In the rows, 128 means zero.
One turn moves every row onto another: examples first, then more rows asked
vado: [141 144 131 138 134 150 126 145 145 147 136 131 162 170 128 158 121 108
 134 134  92 109]
zifaz: [153 123 137 126 124  94 145  95  85 103 119 135 143 107 110 110 106 152
 140  93  89 111]
Giba: [116 132 143 108 110 102 119  96 118 145 132 108 154 137  78 138 125 143
 110 141  90 110]
Bifor: [159 139 133 112 141  92 143 129 110 129 146  76 149 166 103 147 123 134
 111 101 122 124]
Biseg: [155 150 137 105 105 117 156 141 115 147 109 115 133 106 111 144 116  84
 110  95  69 143]
fupa: [144 164 155 112 107 113 161 102 115 117 149 130 156 118 113 156 115 119
 158  70  88 132]
Sefo: [118 145 162 125 124 137 141 159  90 149 138 123 143 119  73 146  88 146
 136 115  95 115]
mir: [158 119 155 115 110 108 152 116 114 121 144 132 148 144 187 132 126 128
 108 125  85 136]
zegi: [111 124 158 146 109  77 128 126 105 141 113 118 176 156 147 131  96 144
 141 118 129 115]
Nopom: [147 110 138 145 117 133 129 132 119 158 138 118 129 117 112 153 119 146
  77 120 105 139]
nolup: [123 126 146 122 100 103 111  91 115 142 112 120 164 147  82 130 133 133
 117 142  83 112]
pora: [139 127 150 151  90 135 140 125 112 153 105 135 146 135 152 157 102 140
 141  85  53  87]
tilo: [165 137 138 128 139 118 153 142  83 131  93 112 156 153 155 117 127 112
 147 130 104 138]
zegin: [131 106 146 118 123 113 168 142 106 131 110  98 151 146 138  95  81 159
 132 109  75 110]
Monif: [118 140 122 137 123  95 153 125 127 113 129 141 168 151 125 138  83  98
 117  83  60 132]
seg: [151 140 167 113 111 104 128 146  71 144 119 128 169 174 123 161 115 134
 125 131 100  80]
fum: [149 147 150 106 109 128 143 139 122 136 104 114 126 108 108 142 122  77
 118  97  67 127]
Lugos: [112 130 126 144 119 107 158 127 112 113 130 144 165 153 141 143  96 108
 113  89  47 132]
Riv: [112 121 132 140 119 103 155 120 128 117 123 147 175 152 140 150  85 109
 127  82  63 128]
zum: [137 168 163 123 106 120 152 112 112 117 154 122 162 116 122 170 114 136
 151  70 102 131]
ravag: [161 127 161 119 124 103 150 117 114 129 143 145 150 151 174 123 129 116
  94 121  82 136]
Pibov: [136 109 133 114 119 112 178 140 109 120 125  98 148 152 133 105  89 165
 141 101  75 124]
luv: [148 121 140 139 136 107 160 143  83 140  86 104 146 158 145 123 135 113
 140 131 109 130]
suzu: [118 144 162 116 113 140 132 151  97 133 130 123 155 120  75 145  79 154
 144 120  94 123]
nageg: [146 154 167 119 103 120 154 112 122 114 156 126 157 109 125 161 124 116
 141  67  93 137]
negev: [148 120 140 157 116 144 125 132 123 167 141 119 132 119 116 152 118 133
  82 125  91 122]
gizir: [142 145 145 110 111 111 106  99 116 152 118 123 163 138  77 140 133 130
 116 144  94 119]
bib: [139 119 158 149  85 146 146 119 108 150 106 143 164 125 139 156 107 141
 132  81  57  95]
falo: [153 127 161 119 116 103 113 135  77 142 126 138 170 173 127 172 124 118
 125 129  96  86]
pur: [160 131 145 138 136 113 158 141  73 134  90 112 146 140 137 109 123 108
 156 120 107 129]
lup: [158 129 157 110 119 117 118 148  80 135 115 119 162 169 122 160 128 138
 121 131 109  75]
Lipu: [151 124 128 113 143  96 149 122 107 132 139  79 151 147  99 149 133 126
 117  98 130 126]
suro: [175 132 151 128 130 115 156 134  78 138  96 109 147 151 141 116 140 118
 144 118 115 135]
fopeg: [110 109 175 145 101  87 124 125 106 145 122 111 168 163 140 133  91 143
 143 119 119 113]
gava: [126 127 141 137 124 104 151 122 115 103 127 153 169 160 137 135  79 106
 132  80  63 127]
dov: [137 146 128 142 135 150 121 133 133 159 138 119 164 169 122 147 108 102
 138 140  93 115]
melof: [140 126 165 128 118 125 113 133 142 147 127 138 123  97 117 139  87 127
 151  97 117 102]
lupeg: [150 163 161 134 115 124 164 113 124 114 147 127 157 111 134 150 119 128
 145  59  91 125]
guto: [151 128 153 125 112 118 111 140 152 150 128 133 128 104 137 147  92 118
 155 108 121 108]
gesan: [135 128 149 127 109 120 118 133 143 150 130 121 123  89 130 142  82 121
 148  90 105 105]
dus: [156 131 171 104 120 111 132 140  73 135 122 131 160 170 129 164 134 124
 115 119  90  80]
Kud: [140 126 143 150 102 133 124 135 122 164 146 127 126 119 109 165 106 133
  84 122  92 136]
Gefeb: [141 127 134 155 115 141 127 137 134 158 133 115 127 116 118 143 121 128
  85 118 103 144]
Muni: [131 105 148 107 119 108 180 132  98 132 132  96 161 159 136 104  93 150
 136 110  68 128]
Gigas: [130 140 138 112 110 101 110  96 107 150 118 104 148 147  78 133 132 127
 112 136  85 116]
gini: [153 130 162 131 115 128 115 148 139 149 129 130 138 105 131 154  75 126
 153  88 115 101]
koro: [154 107 134 122 122  86 147 103  99 105 111 148 137 109 111 118 106 150
 137  90  83 123]
fofe: [132 116 146 120 122 129 174 140 110 138 129  94 147 156 141 106  82 159
 136 103  62 121]

fupa turns into gini
vado turns into Lipu
lupeg turns into gesan
Where do these go?
Pibov turns into Riv
Nopom turns into nolup
mir turns into koro

